Each row is a point on a hilly landscape, with its height.
kibe height 2.95: [133 116  90 173 149 123  70 153  59  97 121  90  78 143 130 179]
goba height 2.88: [112 142 146 134 189 142 152  61 133 139 155 152  40 117 117 156]
famam height 2.94: [130 118  97 175 154 122  73 153  64  96 122  91  69 145 127 177]
kad height 2.38: [120 133 138 137 174 134 140  83 141 123 137 145  47 122 125 142]
novi height 2.40: [145 135 130 108  84 113 130 137 139 143 113 130 220 133 133  94]
divib height 0.57: [134 146 154  99 110 131 170 107 176 165 145 162 154 112 114  91]
Zimuv height 2.59: [122 103 116 131  80 125 114 191 110 104 102  97 189 134 128 111]
Zuk height 2.32: [119 106 100 139 104 132  95 171  89 103 105  90 144 137 144 151]
risa height 1.57: [142 131 137 106  88 122 138 126 142 148 121 137 207 125 130 102]
Zaf height 1.57: [126 110  84 153 124 131  74 169  71 103 106  88 110 137 153 175]
dineb height 2.88: [126 120  98 173 154 122  78 152  72  96 122  93  61 146 129 169]
dotav height 1.35: [129 146 164  98 138 126 186  98 194 166 155 174 141 111 105  89]
lita height 2.24: [120 131 121 134 141 132 119 117 130 109 129 126  84 130 143 133]
paka height 0.95: [131 148 162  99 132 130 180 100 190 164 152 171 141 112 106  88]
vabe height 1.77: [121 104 114 133  82 127 114 188 106 104 103  91 185 135 128 117]
dez height 1.47: [122 111 117 131  88 124 116 168 109 107 108  98 187 132 134 113]
Felil height 2.75: [120 140 149 131 187 138 152  62 140 140 150 156  47 122 122 150]
pozig height 2.40: [117 100 110 139  80 134 110 199  99 109 102  84 173 137 123 133]
zudi height 2.47: [118 101 111 140  82 136 112 199  98 108 102  84 170 137 122 134]
kabeg height 2.67: [138 150 157 113 190 123 156  53 167 149 167 183  77 123 135 127]
midu height 2.21: [143 132 133 100  86 117 136 126 144 154 120 141 219 125 131  98]
bazum height 1.37: [120 108 116 132  85 126 115 178 106 104 104  92 185 133 131 116]
gafiv height 2.40: [119 130 130 137 160 133 127 102 137 113 132 134  57 126 134 137]
Bofuv height 1.10: [139 135 142 108  95 128 144 121 148 150 128 139 186 117 124 103]
verup height 1.91: [137 129 130 113  88 118 128 144 130 131 115 120 210 131 134 100]
tem height 1.97: [108 123 134 149 183 142 132  96 121 115 136 131  21 117 110 156]
pamu height 1.91: [121 105  90 142 108 132  83 181  77 108 100  86 125 140 146 168]
bos height 2.84: [123 125 104 171 159 125  85 152  83  95 125  97  52 147 128 162]
Gupez height 1.98: [135 136 140  85  95 129 160 109 167 170 133 169 200 105 118  99]
Lokek height 2.84: [128 152 155 125 191 132 155  51 148 150 163 173  62 123 130 143]
Reve height 1.36: [126 109  84 148 120 131  78 170  72 104 103  87 114 137 150 174]
ziz height 2.11: [122 149 150  81 111 131 178 110 186 172 147 180 169 103 109  86]
Zef height 2.79: [121 128 109 162 157 127  92 145  95  94 125 100  52 145 129 157]
puno height 1.78: [120 102 114 135  83 128 113 189 104 104 104  91 181 136 128 119]
lekul height 2.58: [118 100 105 141  89 136 105 198  89 111 102  79 156 139 124 148]
Kolet height 2.84: [125 150 153 127 190 135 155  56 145 147 158 165  54 123 125 147]
nida height 2.06: [118 104 107 138  88 134 106 190  93 106 102  85 163 137 131 140]
vabab height 2.04: [121 148 160  86 126 128 187 109 198 172 152 181 155 109 105  84]
zuzu height 2.16: [142 132 133  99  85 119 138 124 146 155 120 143 218 124 127  99]
pif height 2.60: [139 148 156 109 187 120 157  55 175 149 168 185  82 120 135 122]
kagu height 2.67: [120 124 107 151 144 130  97 139 102  96 120 105  78 137 142 150]
mak height 1.68: [110 124 133 148 179 141 132  93 124 115 134 132  28 119 115 153]
peze height 2.23: [118 102 105 140  94 135 103 186  89 107 102  84 156 137 132 145]
riru height 2.62: [143 132 127 109  84 112 121 150 131 133 110 122 221 139 137  92]
sek height 0.98: [133 146 161 103 136 130 177  96 188 162 153 169 138 113 111  92]
kis height 2.02: [141 131 133 109  86 118 129 140 135 140 116 128 214 132 134  99]
fus height 2.87: [121 133 119 172 173 126  97 146  94  95 127 101  26 149 117 155]
lafim height 0.96: [139 138 143 101  95 127 155 113 157 159 129 150 187 115 122  99]
kivav height 1.42: [134 130 136 119  99 127 135 131 134 133 122 124 175 123 129 111]
lukim height 1.82: [124 116 118 130  97 127 116 158 111 107 111 103 172 130 137 121]
siki height 2.96: [121 155 157 129 194 134 156  51 142 153 166 166  55 125 127 153]
daga height 0.95: [132 141 147  90 100 130 167 109 173 169 140 165 177 109 115  93]
Mur height 2.02: [137 144 151 117 174 132 154  67 165 146 149 167  74 125 134 127]
Duvu height 2.04: [134 127 129 117  85 117 124 154 125 123 109 113 209 136 134 101]
kima height 2.66: [137 146 155 113 190 124 156  55 169 149 167 185  80 120 134 123]
tinod height 1.07: [136 148 155 115 144 130 165  88 179 156 149 164 115 117 120 103]
fik height 2.49: [128 113 118 123  82 116 116 175 116 106 105 105 203 135 137  98]
semu height 1.21: [136 145 145 117 136 133 153  95 166 145 141 153 109 121 127 110]
lod height 2.90: [132 116  90 170 146 124  71 156  61  98 117  87  82 140 135 181]
biz height 2.79: [131 114  82 164 134 129  70 161  62  98 113  88  97 136 144 183]
pak height 1.41: [139 146 155 114 158 130 160  79 178 153 151 167 101 119 125 110]
zafe height 2.85: [128 118  95 167 149 125  76 155  70  97 120  91  76 142 135 175]
vukeb height 1.60: [119 104 110 136  88 131 111 183 100 103 104  89 173 133 132 129]
Zet height 1.88: [137 143 151 118 168 132 153  72 166 145 149 167  77 125 132 126]
dum height 2.04: [136 146 161 109 167 124 175  76 191 155 162 177 113 116 116 104]
Going downhill from each row below, which row is at the bottom of the valley where it ends?
goba: mak
biz: Reve
kivav: divib
pamu: Reve
kabeg: divib
Mur: divib
vukeb: bazum
Zaf: Reve
fik: bazum
